Named moves (each a turn or a mirror), then the moves between two rows, first move first; the first pair answered
V:
[ 1.62 -0.71  0.41  0.85  1.47  2.04  1.31 -0.39] -> [ 2.03 -0.83 -0.96  1.03  0.81  1.59  0.80 -0.17]
[-0.89  1.54  1.27 -2.68  1.75  1.89  2.16  0.51] -> [ 1.84  1.32 -3.72 -1.48 -0.73 -0.14  0.65  0.58]
[-0.50  0.22 -0.32 -0.61  0.35 -0.13  1.35  0.13] -> [-0.27  0.11 -1.09 -0.39  0.09 -0.41  0.99  0.28]
[-0.35  1.69  1.53  0.97 -0.42 -0.58 -0.09  0.13] -> [ 0.47  1.57  0.24  1.12 -1.03 -0.98 -0.35 -0.08]
Z:
[ 0.20  1.05  1.05  1.03 -0.04  1.52  0.71  0.41] -> [ 0.73  0.29 -0.76  0.24 -0.02  1.67  1.29  0.01]
[-1.03  1.56  2.81  1.15  1.67  1.13  0.01 -1.36] -> [ 0.74 -1.11 -2.29 -0.67  1.70  1.64  1.90 -2.12]
[ 2.44 -0.77  1.82  3.68  0.72  1.00  1.31 -1.15] -> [ 2.98 -1.46  0.33  3.14  0.96  1.16  1.95 -1.38]
[ 0.91 -1.87 -1.75  0.82 -0.49 -2.61 -0.72 -0.13] -> [-0.08 -0.30  1.34  2.09 -0.15 -3.05 -1.62  0.18]
Q:
[ 1.76 -1.12 -1.60  0.80 -0.20 -1.89 -2.22 -1.95] -> [ 1.95 -0.50 -1.58  1.09 -0.81 -1.68 -2.61 -2.17]
[-1.11 -0.11  1.52 -0.30  0.95  0.39  0.74 -0.10] -> [-1.17  0.40  1.65 -0.05  0.76  0.77  0.23  0.12]
[ 0.02 -1.38  0.90 -0.48  1.75 -0.89  2.38 -1.59] -> [ 1.03  2.19  1.82  1.67  0.23  1.35  0.32 -0.47]
[ 1.44  1.49 -1.59  1.00 -1.38 -0.35 -1.78  0.18] -> [ 0.60 -1.21 -2.39 -0.67 -0.22 -2.23 -0.24 -0.60]
P:
[ 0.85  1.10 -0.13  1.66 -0.26  0.86 -0.15 -0.18] -> [ 0.40 -0.35 -0.22  0.31  0.78  1.27  1.27 -0.61]
[ 3.30  0.37 -1.25  0.66 -1.14  0.05 -0.39 -0.51] -> [ 1.76 -1.12 -1.05 -1.55  0.08  1.31  1.59 -1.13]
[-0.02  1.60  1.51  0.17 -0.16 -0.82 -1.04 -0.49] -> [ 0.77  0.35  1.55  0.65  0.63 -0.41  0.38 -1.14]
[ 0.81 -0.75 -2.28  0.05  0.54 -1.19  0.43 -0.22] -> [-0.03 -0.67 -2.44 -0.99  0.45 -1.07  0.06  0.06]
Then:
Between the rows of a pair lie 2 to 3 moves.
[-1.81  2.16  2.89  1.28 -1.15  0.37 -2.21  1.01] -> [ 0.61  0.13 -3.35  0.47 -2.43 -0.35 -2.39  0.74]
V Z
[-1.90  1.85  1.28 -4.33 -0.56  2.11 -1.72  1.54] -> [ 1.76  3.20  3.14  1.57 -0.70  0.94 -2.41  0.82]
P V
[ 0.13 -0.65 -3.11 -2.18 -1.25  0.38 -0.86  0.64] -> [-0.41  1.71  0.20 -0.24 -1.80 -0.94 -2.98  1.21]
Z V
[ 0.56  1.76 -1.31 -1.16 -1.03  0.22 -0.86  0.04] -> [-0.10 -1.08  0.01 -1.42  1.11 -1.11  1.64 -0.94]
V P Q
[ 0.39 -2.50 -1.91  1.36 -0.64 -3.90  0.90 -0.94] -> [-0.83  1.78 -1.29  0.80 -3.06 -1.97 -2.53  1.12]
P P Q
[-2.10 -0.21  2.64  0.60  2.53  0.94  3.60 -1.15] -> [-4.90  1.21  1.54 -1.74  0.63 -0.04  1.15  0.57]
P Q
[-2.47 -1.41 -0.72 -3.25  0.52 -1.62 -0.10  0.01] -> [ 2.48  0.86 -3.03  1.18 -0.99  0.49 -1.24 -0.45]
Q Z P
[ 1.58 -0.96 -1.89 -0.57  0.05 -0.17  1.46 -2.47] -> [-1.72  0.13 -0.10 -3.23  0.15  0.58  0.72 -1.29]
P V
[-0.10 -2.41  1.62 -1.05  1.09 -0.97  0.14  0.62] -> [-0.03 -1.02  2.60 -1.28  1.06  1.25 -0.31  1.25]
Q P P
[ 2.17  0.87 -2.83 -0.47 -1.34  2.00 -0.83 -0.06] -> [-1.31 -2.06  0.12 -3.09  1.47  0.75  1.48 -0.76]
V P Q
[ 1.17  0.71  0.55  1.92 -1.18 -2.19 -0.51  0.35] -> [ 0.47 -1.30  2.12  0.66  0.69 -1.36  2.18 -0.41]
P Z
[ 0.27  0.71  1.05  1.81  0.47  2.27  1.13 -0.73] -> [-2.20 -1.41 -0.44 -1.57  0.78  0.22  1.41 -0.31]
P P Q
[-2.70 -1.58  0.50 -2.92  1.21  0.42  1.51  1.17] -> [-3.29  0.31  1.95 -2.45  0.41  0.71  0.25  1.76]
P Z V
[-2.25  0.39 -2.19 -3.13 -0.04  2.72  1.12 -0.61] -> [-2.17  2.83 -0.21 -1.64 -0.58  3.62 -0.38  0.31]
Q Z
[-0.02  1.13 -0.61 -0.68 -1.02 -2.32 -3.08 -0.37] -> [ 1.23  2.79  1.24  0.63 -0.34  1.61 -1.84 -0.55]
P P Q
[-2.35  1.15  3.84  0.53  0.77  0.92  0.45  1.62] -> [-0.84 -2.18 -1.76 -1.96  1.19  1.90  2.99  0.53]
Z V
[ 2.15 -0.45  4.00  4.11  2.11  0.17  1.62 -1.52] -> [-2.37 -2.91  1.04 -3.22  2.84  2.22  3.18 -0.93]
P Z
[ 5.23  0.00 -6.64  1.10 -2.01  2.86  0.11 -0.36] -> [ 3.36  4.43 -1.62  4.11 -3.59 -0.06 -4.46  1.56]
P Z V
[-0.58  0.59  3.68  2.08 -0.55 -1.40 -0.51 -0.48] -> [-2.57  0.96  2.93 -0.27 -1.24 -1.05 -1.54  0.39]
Z P Z
[-1.74 -1.72 -0.56 -3.00  0.93 -0.49  0.80  0.13] -> [-2.14  1.43  1.96 -1.06 -0.11 -0.81 -1.73  0.95]
P V
[-2.01  2.44  1.21 -2.00 -0.54  4.15 -1.39  1.39] -> [-3.66 -0.47  2.18 -3.53  1.15  1.84  0.39  0.51]
Q Z
[-1.52 -0.09  1.43  2.44  0.50 -3.13  0.02 -0.59] -> [-3.21 -0.61 -1.16 -1.12 -0.44 -2.49 -0.35  0.21]
P Z P
[ 1.94 -2.32 -4.40  1.42 -1.10 -0.56  0.28 -0.20] -> [ 1.16  1.47 -3.03  1.56 -2.21  2.39 -1.98  1.38]
P Q
[ 0.13  0.74  0.46  0.62 -0.21 -2.02 -2.66  1.08] -> [-0.25 -1.97 -0.98 -2.42  1.41  0.35  0.80  0.19]
Z V Z
[-3.74  1.13  0.20 -2.95 -0.30 -0.23 -0.10  1.22] -> [ 0.68  1.72 -3.11  1.05 -2.04 -1.38 -1.35  0.85]
Z P Z
[-3.04  4.58  4.04 -0.27 -1.59  1.69 -2.87  1.94] -> [ 3.85  2.49  0.96  5.99 -1.44 -0.08 -1.25 -0.52]
P V
[ 0.86 -2.93 -4.46  1.29 -1.68 -3.84  0.06 -1.54] -> [-5.39 -2.20  2.32 -1.81  0.54 -2.17  0.75 -0.92]
Z P P
[ 1.76  0.07 -1.97  1.54 -1.73 -1.96 -2.11 -0.10] -> [ 0.02  0.23  1.15  1.83 -1.03 -2.92 -1.99 -0.01]
Q Z
[-1.33  1.20  2.99  0.68  0.31  0.52 -0.77  1.29] -> [-0.88 -1.66  2.38  0.51  1.91 -0.90  1.43  0.13]
P Q
[ 0.86  0.56  0.46  2.77 -1.00 -2.99 -1.74 -0.03] -> [-0.87 -2.31  1.68 -0.84  2.15  0.50  2.74 -1.06]
V Z V
[ 0.27 -1.40  0.11  0.88  0.69 -2.49  0.23 -0.33] -> [ 1.21 -0.18  1.34  2.04  0.95  0.14  0.89 -0.30]
P Q P
[ 0.51  0.77 -4.13 -0.22 -3.14 -1.95 -2.78  0.55] -> [-0.42 -2.87  2.71  0.80  2.72  0.01  3.44 -2.07]
P Z P
[ 0.64  2.56  0.38  1.41 -1.52 -1.83 -2.39 -0.10] -> [ 1.38 -0.10 -3.09 -0.13 -1.46 -1.94 -1.17 -0.80]
Z Q
[ 0.05 -1.15  1.75  1.28  0.89 -0.56  1.20 -0.26] -> [-1.56 -0.82  0.58 -0.76  0.07 -1.82 -0.15  0.57]
P P Q
[-2.49 -0.30  2.73 -2.25  1.22  1.29  2.18  0.37] -> [-0.64  2.70  1.74 -0.70 -0.51  4.11  0.51  1.17]
Z Q
[ 2.33 -1.71 -3.50  1.04 -0.51 -0.96  0.33 -0.93] -> [ 1.47  2.01  0.75  3.32 -1.12 -0.22 -1.59  0.04]
Q Z
[ 0.09  0.95 -0.92 -1.24 -1.74  2.73  0.34  0.98] -> [ 0.16  1.49  2.77  1.37 -1.08  0.71 -0.35  0.65]
Q Z P
[ 0.92  0.00 -2.58  0.21 -0.77  0.57 -0.11  0.04] -> [-0.11  1.53 -1.38  0.21 -1.32  0.94 -1.17  0.85]
V P V
[-0.07 -0.45 -3.23 -2.38 -0.62 -0.44  0.41  1.18] -> [-0.50 -1.16 -1.50 -2.55  1.11  1.32  2.31  0.51]
P V Z
[-1.57 -1.39 -0.17 -2.00  2.73  1.38  3.09 -1.09] -> [-1.30  1.37  3.85  1.93  2.08 -0.42  0.88 -0.86]
V Z P
[ 2.42 -1.79 -1.64  0.48 -0.28 -1.46  0.91 -1.51] -> [ 0.69 -1.01  2.41  1.31  0.51 -2.59  0.49 -1.33]
Z Q
[-2.02  1.46  2.52 -2.08  0.42  3.70  0.07  0.68] -> [-2.47  0.66  0.04 -2.22 -1.53 -2.75 -2.73  1.49]
P Q P
